A single turn carries every row of the set below to another of its rows. Some are shown first; where does it send the rows asked next?
J855: [ -4   5 -15  22   4 -11  -5  -2   3  -8   7   3   1  -8   4  -1]
J9: [  4   8 -12  13   6  12  -5   2   0  -3   3  -1  -3  -8  12   6]
J694: [  0   5  -6  14   0  -1  -5   0   1  -2 -19   2 -10  -4   6  -7]
J142: [  6   4 -13  18  -4   0 -10  -2  -3  -1   2  -5   2  -7  11  11]
J895: [ -9 -17  -7  16  -2  -9  -4  -8   5   1   3   6  -9  -4   9   2]
J545: [ -2  -7  -1  28   0   5   0  -1  -8   2   4   8  -8 -14   9   3]
J851: [ -3  -6  -8  23  11   3   4   0   6  -8   9  -4 -13 -10   1  -4]
J788: [ -2 -19  -7   3   1  -1  -2   6  -6   0  -9  -9  -3  -4   6  -3]
J417: [-10   5  -8  10   3  -9  -5  14  -3   4  -4   0 -17  -1   0   4]
J489: [ -5  11  -9  13   9  10  -1   2  -5  -2   6 -12  -4  -3   6   7]
J298: [-12   2  -6  10   3  -6  -3  -1   8  -3  -1 -19  -7  -7   7 -10]
J548: [ -3   8  -9  19   0  -3  -6   0  -7  -1   5 -15  -2   0   6  12]
J196: [-12 -18  -5  21  10   2   0   7   2   2  -5  -1  -6  -9   0   4]
J99: [-13 -11  -1  10   5   3   3   3  -8  -9   3  -6 -14  -3  13 -10]
J734: [ -8  -2  -6   5 -10 -10 -10   7  -6   2   1 -10  -6 -11  15  -3]
J158: [ -9  10  -5   4   1   4   2  -2 -16   2   5   0  -1  -6   9  -4]
J264: [ -8 -15  -8  10  -1   8  -3  -7   1  -7   0   3 -13  -9   9  -9]
J919: [  2  -7  -7   5   3  -6   3  -3   0  -5  10 -15  -9   0   2  -5]
J446: [ -6   2 -10  17  -6  -6  -7   5   2   2 -10   3  -9   6  -2   1]
J908: [-15 -15   0  15   3 -13   3   4  -6  -1   6  -5 -10   0  14   0]
J906: [  2  -8   0   8  -8  -4  -1  -3 -14   6   5  -3  -5  -3  12   2]
J807: [-15   2  -5  21   4   8  -1   4  13   1   2   1  -4  -6   6  -6]
J387: [ -6 -18 -11  12   7  -2  -3   4   5  -4  -6 -10  -5  -5  -3  -3]
J95: [  2   5 -15   1   2   0  -3  -5   2  -5   5   1   0  -5   7  -7]
J150: [ -8 -17  -1  12   4   2   0  10  -9   6  -7   0  -4  -9   9   4]
J292: [-14   8  -5  24   3  -5   0   2 -13  -1   5  -1  -2  -8   6   1]
J17: [-10  -2  -6  17  -7   3  -8  13  -1   5   3   9  -3  -9  16   0]
J42: [ -4   7  -6   8   9  -3  -2   9  -4  -1 -13  -2 -18 -10   7  -3]

J807 moves to J17
J788 moves to J387
Now these:
J545 moves to J906
J142 moves to J548
J95 moves to J855
J417 moves to J42
J908 moves to J99

A single turn carries every row of the set below to another of its rows. Some are shown first; where does it send the rows asked next?
J159: [  3 -12   1 -15   1  10   4   2   9   3   0   4  -5   3   7   6   4   4
 -11  -7  -3   3  10  11   9   4   7 -10   0   5   8   1  -4  -6   0 -11
  11]
J7: [  2   1  -4  -9  -3   7   4   2 -12   1   7   7  -3   5  14   0  -5  -2
   4   8  12  -8  -5   6 -17  -2   9  -4   3  -6  -2   8  -8   4   5 -16
  -5]
J250: [ -4   2  -3   1   1  13   7   4  13  -4  -7   2  -1   7  -1  -9  12  -2
  -6   6  -5   8   3  -8  -4  -7   7  -2   2  -4  -6   0  -2   0 -12  -6
  -7]
J282: [  9 -13   3 -13   0  13   1 -10  -4   0   3   7   3  -6  14  -1   1  -2
   2   8   6 -11   2  -7  -2  -2   7 -12   5  -2   7  11  -7  -3   6 -13
 -17]
J414: [-2  6  2 -4  2 11 10  2 -1  7  4  0 13 -5 -4 -2  6 14 -3  7 -4 -3 -5  6
 17 -2  1 -3 -5 10  2  3  2  2 -3 -3  0]
J350: [ -3  -4   2 -11   7  12   3  10   0 -13  -6   1  -3  11   2  -2  11  -2
  -6  -2  -2  -3   6   0   7  -1   9   6   8  -5  -2  -2   5  -8 -12 -13
  -9]
J166: [ -1   1   5  -7  -2   8   2  -4 -10   5   2   6   1  -4  15  -3  -4  -1
   7  11   1 -10  -2  -4 -22   1   8  -8   1   1  -1   8  -1   5   5 -10
 -11]
J914: [-2  8 -3 -5  2  8 11 -3 -1  7  2  1 13 -7  1  1  2 18 -1  2 -4 -2 -5  5
 14  0 -1 -2 -5  9  0  2  0  4  0 -1 -3]
J975: [ -6   6  -7  -6  -2   5  -5  -1  -4   5   0   1   8   2  -3   4   2   1
  14   4  12  -6  -9  -5   0  -2  -1   1  -3 -12  -3   5 -11   0   4  -3
 -17]
J967: [-18   6  -3  -6   3   5   3   4   0  -6  -8   3   4   0  -1   6   3   7
  -1  -3   3  10  -6   3   4   1  -2   2 -10   3  -2  -7  -5   0  -2 -10
   8]
J271: [-16   7  -5  -5   3   5   4   2  -4  -2  -7   4   5   2  -1   6  -2  11
   3  -3   5   8  -5   6   6   5  -7   4  -7   1   2  -6  -2   4   2 -10
   6]
J222: [  3   3   7  -3  -3  16   3   6   7   1   3   4  -4   8  -5 -14  10   3
  -9   7   3   6   8   1   1  -1   6   2  -1  -7  -5  -2   3  -1 -11 -10
  -5]
J89: [ -7 -15   4  -7   6   8  -7  -6   1   3  -8   4   2   0   1   3  12   0
  -8   5  -5  11  -6   2   8  -1  11  -7   4   7  12  -6  -2  -2   8  -3
  -6]
J818: [  1 -15   5 -13  -1   9   3  -2   3   7   2   6  -7  -1  11   5  -2   5
 -13  -6  -2   3   8   7   6   4   5 -11  -5   4  10   1  -2  -7   4  -9
   7]
J951: [ -1  -8   1 -12  -6  13  -4  -2  -6  -3  -5  13  -7   4  12   8  -3  -8
   1   0  16  -7   5  -6  -9   3   8 -12   3  -7   8  -1  -7  -1   7 -13
  -5]
J862: [ -3  -3  10 -11   4  13   2   6   6  -6  -7   1  -1   3   5  -7  12   2
  -9  -2   0  -6   4  -5   6   0  17   1   2   1  -6  -4   8  -1 -11  -1
 -15]
J156: [  2   3   1 -13   1   5  -6   4  -4  11   6   6  -4   5   3   2  -2   3
  11  -1   5 -18   2   6 -14   4   4  -4   2  -5   3   8   2   4   5   0
 -12]
J651: [ -4  -3  -6 -14   8  -1  -4  -1  -1   3   4   4  -2   1   9   4   3   1
  16  -1   0  -9  -3   3 -17   2   4   0   2  -9  -1  10  -7   1   5  -7
 -17]
J219: [  1   9  -2  -9  -4   9   0   3   2   6   1   3   5  -2   1   2  -8   5
  15  -1   5 -15   7  -6  -4   6  -6  -4  -9  -8  -1  12  -4  -2  -3  -7
  -6]
J67: [ -6 -17   0  -5   4   7  -4  -7  -3   5  -2   6   2   2   7   7   9  -3
  -9   3  -8   8  -8   2   7  -2   8  -9   4   4  14  -5  -5  -3  10  -5
  -4]

J975 moves to J951
J651 moves to J7
Now these:
J350 moves to J222
J271 moves to J818
J159 moves to J414

